Each row is where one point has got to under a steady rotation. How many steps took it there?
The counts run from 0 to 124.
[  2 -16  12 -14   5   2   7 -17  15  14 -23  24  -2  -2  -3  10  -2 -22
  27   9 -11 -12   0  -4   4   4  11   1 -10   2  15   6 -11 -14   6  11
   4   3  -4  -2 -17  -4  -1 -17 -11  26  -6 -23] -> 108
[ -5   1  21  -7   9   5  13  17  15  14   6  11 -21   3  -2  -3 -13  -3
  24 -16 -14 -29  14  -5  27 -10  12  -1   1  -6  17  -4 -11 -18  14  23
  -3  -7  -2  -4  -1  -2 -11 -15  -8  19   4  -9] -> 100
[  0  14   6  -5 -12   9   7  31 -11  -4  -4  10   4   4 -15   2   3 -33
  -6  -6  -3 -13  11  -7  11   3  28  -8 -16 -11   1  -1 -13  15 -24  -4
  12  -2  -4  -2 -16   8 -18 -15  10  10   3 -30] -> 120
[ 12 -19   6  10   6 -15  -5  13  -7  36   4  -3   0  14 -13 -15   1  18
   8  11   0 -41  20   8   1   2  16  -6  -2  -8   7  -1 -12  33  -2  -2
 -16   2   4 -25 -15  -5   9  -5   6   1  -7 -12] -> 81
[ -2 -21   1  -7  14  -6  -9   1  22  21 -15  -2  -2  13  -3  -7 -25  -1
  29  16  -5 -22   7  -3  11 -12   6   6   2   1  20  11   4 -21  17   8
 -13 -16   8 -12 -13  -3  10  -3 -14  18   6  -9] -> 2
[ -5 -11   1  -7  19 -10   8  15  16  18  16  14  -4   9  17 -16 -12 -10
  13 -12 -19 -33  17   3  17 -11  21   5   4 -16  -1 -14 -20  -6   7   8
  16  -6  -7  -7 -22  -9  15 -13   3  16   4 -16] -> 102
[ -3   9  -4  -6   2   9  11   4   0   9 -20  15 -15  11   7   3   1 -23
  11  -4 -12 -25  16 -16  -4  -9   5 -18   8   2   8  10  -4   3 -15   7
  -4   8  11 -16 -19  13 -29 -24   6  18   5 -27] -> 14
[ -8  18  -4  -5 -15  23   0   1   0   1 -29  21   0   8  -7   0   3 -35
  12   5   2   5   5 -12   1   3  14 -15  -4   4   7   7 -12   4 -22   3
   7   7  -2  -6 -13  11 -21 -16   7  13   1 -41] -> 116
[  1 -15 -10  -2  16 -19  -4   4  -4  24   5   5   7  22  -9 -15  -6  15
  17  34   5 -25   1  -1 -17   8  17 -14  -2 -13   2   7   2  25  14  -7
  -2  -3  -5 -10 -20   8  28  -8   3   3   5  -9] -> 85
[ -2 -25  -8  -8  23 -11 -13   4  19  21 -13   0   9  11   2 -24 -17  -3
  12   9  -3 -37  13  -6  10 -14  13  -3   6  -8  15   0  -1 -10   9   3
   0 -17   5  -9 -19   3  16  -1 -12  13  12  -3] -> 1
[ 11  11  -7   9 -30  -1   7  24  12  19 -10  -7 -26  16 -17 -16 -19  -2
  11   1  -2  -1   9  15  -2  -9  -9  15  -1   3  -1   9  23   5 -14   8
  -4 -11   1 -22 -15  -4 -17 -14  18  -7 -10 -25] -> 71
[ -3  13  -6 -11  -2  -4  18  27  -2   0  12  17 -15  14   7  -1   3 -18
   1 -16 -18 -34  12  -6  -6  -9  16  -2   4  -7  -6  -5  -5  16 -16   5
  10  -8   0  -4 -24   3  -7 -23  18  11   8 -24] -> 17
[-20  10   1  -1   6   9   8  10  16  26  16  14  -3   9  16 -25 -14  -9
   5 -12  -5 -25  25   0   7 -17   6 -10  20 -16  30 -11 -21  -2  -2   9
   7  -5  -7 -13 -16   2  -9 -11  -1   8   9 -15] -> 98
[  3  -3 -14  18  -8   9  -6  32  10  29   3   3 -11  14 -14 -18 -12  12
  10  15   0 -27   9  13   4  -8  11  13   3  -1  -1   6  12  23 -14   5
  -7 -16   1 -23  -2 -12  27  -4  19 -15   1 -15] -> 76
[ 13   9  -9  16 -14  -6   6  26   7  29   6  -6 -14  10  -9 -25  -9   2
   1   0  -1 -16  19  13   2  -9  -3   8  -1   2  -7   1  13  19 -24   8
  10  -4  -1 -19 -28  -7 -10  -9  20 -12 -10 -25] -> 72
[ -2  -7   6  -7   5  24 -14   1  -6  23 -18  19  15  12 -19   6   0 -16
  10  29   9  -1  -2  -6  10   7  18 -11  -5  -5  21  11 -19   8 -14   8
   1  15 -19 -13   1   2   4  -9   4  16  -4 -26] -> 31
[ -5  18   6   5 -25   7  13  41  -4  -7   1  12  -8   8 -28  -1  -9 -15
   7   6  -5  -6  -2   5  14   8  23   3 -16  -7  -8  -1  -2   0 -13   0
   8 -19  -8  10   8  -1   4 -14  17  -2   3 -32] -> 122
[-14  16 -17  -2  -1   3  16  -7   9  11 -11  20  -8  12  21 -11   7 -13
  11  -3 -11 -24   9  -9 -15  -6   3 -15  20  -1   7   5  -9  15 -14   3
   4   0   5 -16 -29  10 -12 -21   8  12   4 -35] -> 13
[-20  18  -4  -1   0   6  15  17  20  24  14  17 -18  13  13 -16 -18   9
  18   2  -7 -17  11   3   7 -14  -2 -11  24  -9  24   1  -5  -5   4  11
  -2  -8 -16 -12  -2  -1   6 -20  -4   5  13 -18] -> 97
[ -1 -19  -1  -4   6 -13   2 -10  26  27 -11  10 -18   8  -2 -13 -16  16
  33  13 -13 -22  -6   8   6  -7   1   2  12   6  17   1  -1 -20  22   9
 -11 -16   5 -11  -7  -7  14  -5 -12  15   0 -14] -> 3
[ -8  25   2   2 -19   7  15  24   2  -9  -7  21 -23   3  -9   2   0 -12
   9  -3  -9   6   4   6   0  14  12  -6  -2   3  -4   3 -16  13 -11   8
   5   2 -13  -2 -13   3 -19 -21  13   0  -8 -36] -> 118
[ 10   2  -9  12  -8   7  -9  41   9  19  -3   2 -20  16 -19 -13 -16   6
  14   8  -5 -19   0  11  15 -16  10  12  -9   2 -10  12  22   6 -14  16
  -5 -12   5 -23   8  -2  13  -8  17  -8   2 -12] -> 75
[-18  23   1  -5   9  13   9  20  14  13   2  13 -17  13   7 -12 -26   4
  23   0  -2  -9   4  -2   7 -17   9 -12  18  -7  25   7   2 -16   9  14
  -5 -17 -10  -2  13  11  -2 -18  -2  11  19 -12] -> 96
[  3 -19  -2  -1   7 -21   3  20  -1  15   2   9 -11  17 -18  -7  -8  22
  30  26   1 -21  -2   9 -11   8  10  -4  -4  -8   0   6   5  12  20   1
 -14 -11  -3 -15  -1   7  22 -14   7   3  -2  -4] -> 84
[  3  -2 -14  -2 -20 -18  -1  22  11  -8 -29  -5 -11   7 -21 -12 -11 -11
  23  16  -1  -3   2   0  -9   0   6   5 -12  14 -14  14  23 -10  -7  -9
  -7 -13  16   0 -19  18  -7 -11  13  -1  10 -21] -> 66
[ 12 -27   0 -10  14 -14  -3 -13  15  25 -19   8 -17   5   4  -4  -9  -4
  35   8  -8 -23  10  -2   4  -6   0  -3   1   8   8   8   1 -15   9  19
  -6   7   8 -15 -27  11 -11 -15 -11  24  -8 -10] -> 6
[  2   5  14 -13   8   5  -1  28 -16 -11  -7  18 -10   2 -25  10  -2  -2
  19  18   8   6   7  -5  13  18  33 -24 -19 -12   0   5  -8   5   6  -1
   4   4 -11  -8   6  25 -12 -19   4  14   3 -13] -> 36
[  5   0   5  -5  -5   9  -4  16   3  23   8  31   3  15 -14   2 -11   2
  21  29  -3  -6 -13  13   0  10  22   6 -13 -13   0   5  -8  12  -2   7
  12  -1 -24  -2   3  -9  29 -18   9   0  -9 -25] -> 29
[-14  17 -13  -6  -8  17   8  -6   7   7 -13  35   2  12   5  -3   4 -23
   6  14   2   1  -5 -13 -10   9  13 -10  -1  -2  -5   6 -13  20 -21  -2
  23   5 -13  -6 -18  10  -1 -13  11  11   2 -43] -> 115
[ 21 -15  13 -16   1   9 -14  14  -1  28   0  13  17   9 -25  10   1 -23
  13  17  -4 -20   2  -4  15   2  20  10 -22  -9   6   3  -8   0 -16  14
  14   4 -19  -5  -5  -2   8 -18   8  18 -10 -13] -> 27
[ -1  12   7  -7 -15  11   2  40  -6 -16 -13   5  -3   4 -25   0  -6 -25
   6  -9  -5  -9   9  -1  20   2  25   5 -21  -7  -7  -1  -5   1 -17   1
   3  -6  -6   4   4   9 -14 -17  17   5   7 -26] -> 121
[-18   7  12   1  -4 -16  -3  17   4   5  10   1   8   0 -14 -17 -19  -4
  -4  -7   7   4  20  -3  16   8  17 -18   2 -22  14  -8 -26  -3  -1 -10
  11  -1 -17   7 -30  13 -23  -1   0   2   6 -22] -> 43
[ -4 -19 -11   8  17  -2 -16  11  23   1 -27   8   5 -10   6 -18 -16  -5
   2   3   3  -9  10   5  27   2  17  -4 -17   4 -21  -3 -14   6  -2  -2
  24   4  10 -23 -21   6   8  13  -2  13   1 -26] -> 56
